(in the rows, 128 means zero)
Named turns come first, each shown by rows before and after it. Which turns, in which order, take the first row of each pair that follows to the second? Write the first one first, as in the answered first pair.
Z901 (before |-> after):
[110 132 152 127  86 154 119 144 140 138  97 139 127 117 150 127 135 108
  89 167 110 119 168 132 151  99 181 119] |-> [122 158 139 128  89 143  98 155 156 126 111 127 116 115 172 130 133 104
 116 165 122 112 178 134 137 109 177 134]
[117 146 109 150 100 114 132 136 115 120 130 138 113 132 135  92 137 121
 143  97 110 145 146 142 129 114 122 158] |-> [109 135 119 150 100 123 140 131  99 125 121 135 115 140 118  99 150 125
 122 106 103 147 135 145 140 105 132 143]
[131  90 152 110 164 130 118 125 133 147 111 120 162 122  88 124 127 125
 125 124 136 129 126 113 137 145 107 124] |-> [110 106 151 117 178 131 101 123 141 132 128  93 145 128 100 146 121 127
 135 135 153 123 140 128 139 152 121 129]
[122 126 147 136 118 148 141 137 121 136 122 123 127 104 129 112 161 125
  88 150 111 143 156 118 144 108 166 121] |-> [126 157 126 138 126 133 107 147 155 110 138 111 113 104 157 125 146 133
 129 147 132 125 171 121 123 126 166 139]
Z332 (before |-> after):
[159 147 139  91 146 120 145 116 138 155 155 185 165 151 116 124  88 140
 126 124 139 111 106 133 132 142  97 160] |-> [157 145 144  78 150 128 143 108 147 161 149 178 170 143 119 128  98 143
 125 132 134 115 114 131 138 137 105 155]
[174 116 110 100 138 123 129 108 124 124 116 145 152 126 144 104 137 145
 106 131 126 153 146 115 121 121  94 133] |-> [171 121 104 116 133 115 136 115 123 121 121 146 145 133 146 106 125 144
 121 123 135 160 145 119 115 129  86 132]
[ 70  99 108 129 106 184 113 128 108 159 166 133 152 162 129 110 158 167
 119 101 146 176 117 154 144 125 112 124] |-> [ 81 107 111 118 104 204 107 127 118 166 162 133 157 140 153 108 166 149
  97 112 136 166 142 150 147 103 126 128]
Z782 (before |-> after):
[193 157 123 116  97 150 124 115 144 137 110 165 157 109 157  95 143 106
 110 139 103 114 161  97 152 107 117 146] |-> [199 126 135  93 125 154 114  85 136 145 113 156 173 142 121 115 122 145
 131 133 112 115 105 112 158 134  72 127]
[110 147 115 126 148  91 123 120 125 104  77 131 126 121 146 120 129 161
 126 139  93 134 103  94 136 118  98 122] |-> [ 97 149 121 128 149  99 126 120 129 110  83 120 120 122 143 124 130 161
 123 137  94 141 106  99 145 120 105 122]
[126  93  94 142  85  86 138 148 145 120 123 161 134 104 140 104 126 100
 117 117 176 143 103 108  80 133 171 115] |-> [139  81  98 126  97  90 132 130 141 132 125 166 147 121 117 110 121 122
 133 105 178 145  82 108  83 148 144 102]
[127  85 129 109 132 133 118 115 116 100 125 153 133 103 147 157 136 138
 113 149 116 110 136  86 136 123 133 130] |-> [126  84 131 110 130 140 117 112 114  99 130 160 132 109 149 154 139 140
 115 142 120 116 131  85 134 128 137 134]
Z439 (before |-> after):
[ 72 129 139 156 149  91 157 120  89 119 141 108 107 151  83 132 108 156
 154 111 146 145  89 137 115 145 126 119] |-> [ 78 130 152  87 153 149 117 103 135 140 127  71 124 106 126 161 138 141
  81 166 131 112 134 127 158 112 169 120]
[137 138 129 159 121  98 127 150 144 115 137 136 105 143 154 133 115 134
 163 108 151 125 126 141 106 142 110 142] |-> [100 134 131 162 130 122 136 138 136 109 141  99  85 135 148 147 129 131
 140 126 152 124 138 152 126 123 146 132]
[116 112 134 141 116 144 154 130 105 127 109 146 116 130 116 119 133 127
  89 136 109 140 121 114 124 101 150 128] |-> [147 118 134 120 110 147 124 121 124 131 108 156 132 120 135 119 134 125
  83 139 104 136 134 105 127 107 142 132]
[127  91 139 154 120 106 178 128 112 138 125 148 127 142 100 112 142 126
 141 103 104 149  86 122 107 116 110 101] |-> [ 94  96 146 136 133 141 173 110 130 137 119 119 112 127 117 136 163 120
 100 134  97 135 105 124 139  98 155  95]
Now pairs of rows:
(2 to 3 turns a pair)
[ 88 129 125 166 124 115 137 139 141  91 130 133 100 112 189 126 146 162
 109 135 112  95 177 167 145 137 149 175] |-> [122 135 118 176 116  90 129 152 134  97 132 165 117 120 188 111 126 161
 140 109 116 105 155 154 122 151 114 177]  Z439 Z439
[133 103 143 113 151 134 140 104 105 145 116 140 145 163  98 143 124 144
 129 117 116 130  91 131 143 134  92 103] |-> [137 110 146  95 153 154 119 100 127 152 107 128 156 151 105 149 126 141
 116 130 108 118 103 133 149 130 105 102]  Z439 Z439
[125 137 135 124 132 147 141 130 128 137 105 133 123 108 155 101 151 106
  84 151 103 127 151 117 155 100 143 130] |-> [121 135 129 162 125 106 163 144  97 124 118 160 108 130 123  83 127 114
 120 108 109 154 121 133 116 118 112 128]  Z439 Z439
[122 127 126 103 160 121 137 110 116 130 134  78 106 178 103 128 100 172
 145 130 127 139  83 150 121 173 103 130] |-> [118 113 134  91 160 152 159  95 105 150 114  76 117 161 107 129 116 170
 105 151 116 129  89 143 147 151 126 117]  Z901 Z901 Z439
[125 153 120 161 118 100 119 144 128 113 147 129 121 136 133 122 117 124
 164 120 147 134 133 128  94 153 120 139] |-> [143 116 145 115 112 153 139 121 128 149 114 132 151 111 122 119 150 116
  90 148 115 133 144 111 141 115 142 122]  Z901 Z439 Z439
[117 147 138 137 113 134 128 146 132 124 130 121 118  97 161 128 152 110
 100 139 130 123 160 118 144 118 171 136] |-> [127 111 143 110 152 139 123 104 127 132 131 104 138 144 107 163 129 155
 127 132 139 131  93 142 152 154 119 114]  Z782 Z782 Z782
[119  93 165 116 128 154 186 115 102 148  96 142 112  88 101 115 151 151
  80  95 120 138 132 114 137  93 139  80] |-> [203 113 151  91 112 159 130 120 149 154 105 176 147  78 142 103 143 135
 108 107 113 121 153  92 132 104 105 102]  Z901 Z439 Z901
[119 134 129 102 160 129  81  98 175 139 140  71 144 147 149 166  84 156
 154 162 126 123  68 148 126 158 130 132] |-> [116 174 128 130 120 130  88 135 185 119 140  89 129 102 195 130 114 102
 121 173 125 122 141 122 107 122 189 158]  Z782 Z782
[ 61 125 143 131 148 141 160 112 110 130 121  98 110 127 107 145 132 135
  90 142 116 124 130 147 148 108 177 103] |-> [ 75 125 141 162 140 109 178 126  89 122 124 126 106 153  91 122 111 144
 132 108 125 144  99 145 122 131 140 106]  Z439 Z439 Z439
[129 153 125 114 133 156 107 128 165 108 135  99 119 107 162 140 157 127
 116 153 138 105 167 126 139 130 170 150] |-> [ 83 147 129 144 140 134 138 134 140  95 139  92  94 118 144 149 149 135
 123 147 143 113 144 136 141 130 177 148]  Z439 Z439 Z439
[ 79 152 116 131 145 127 129 136 153  90 145  68  72 115 149 163 121 143
 140 142 131 105 161 120 142 135 160 149] |-> [190 129 122 130  91 110 130 151 133 137 119 179 133 123 145 101 117 113
 142  93 105 137 159  80 122 125  88 149]  Z439 Z901 Z332
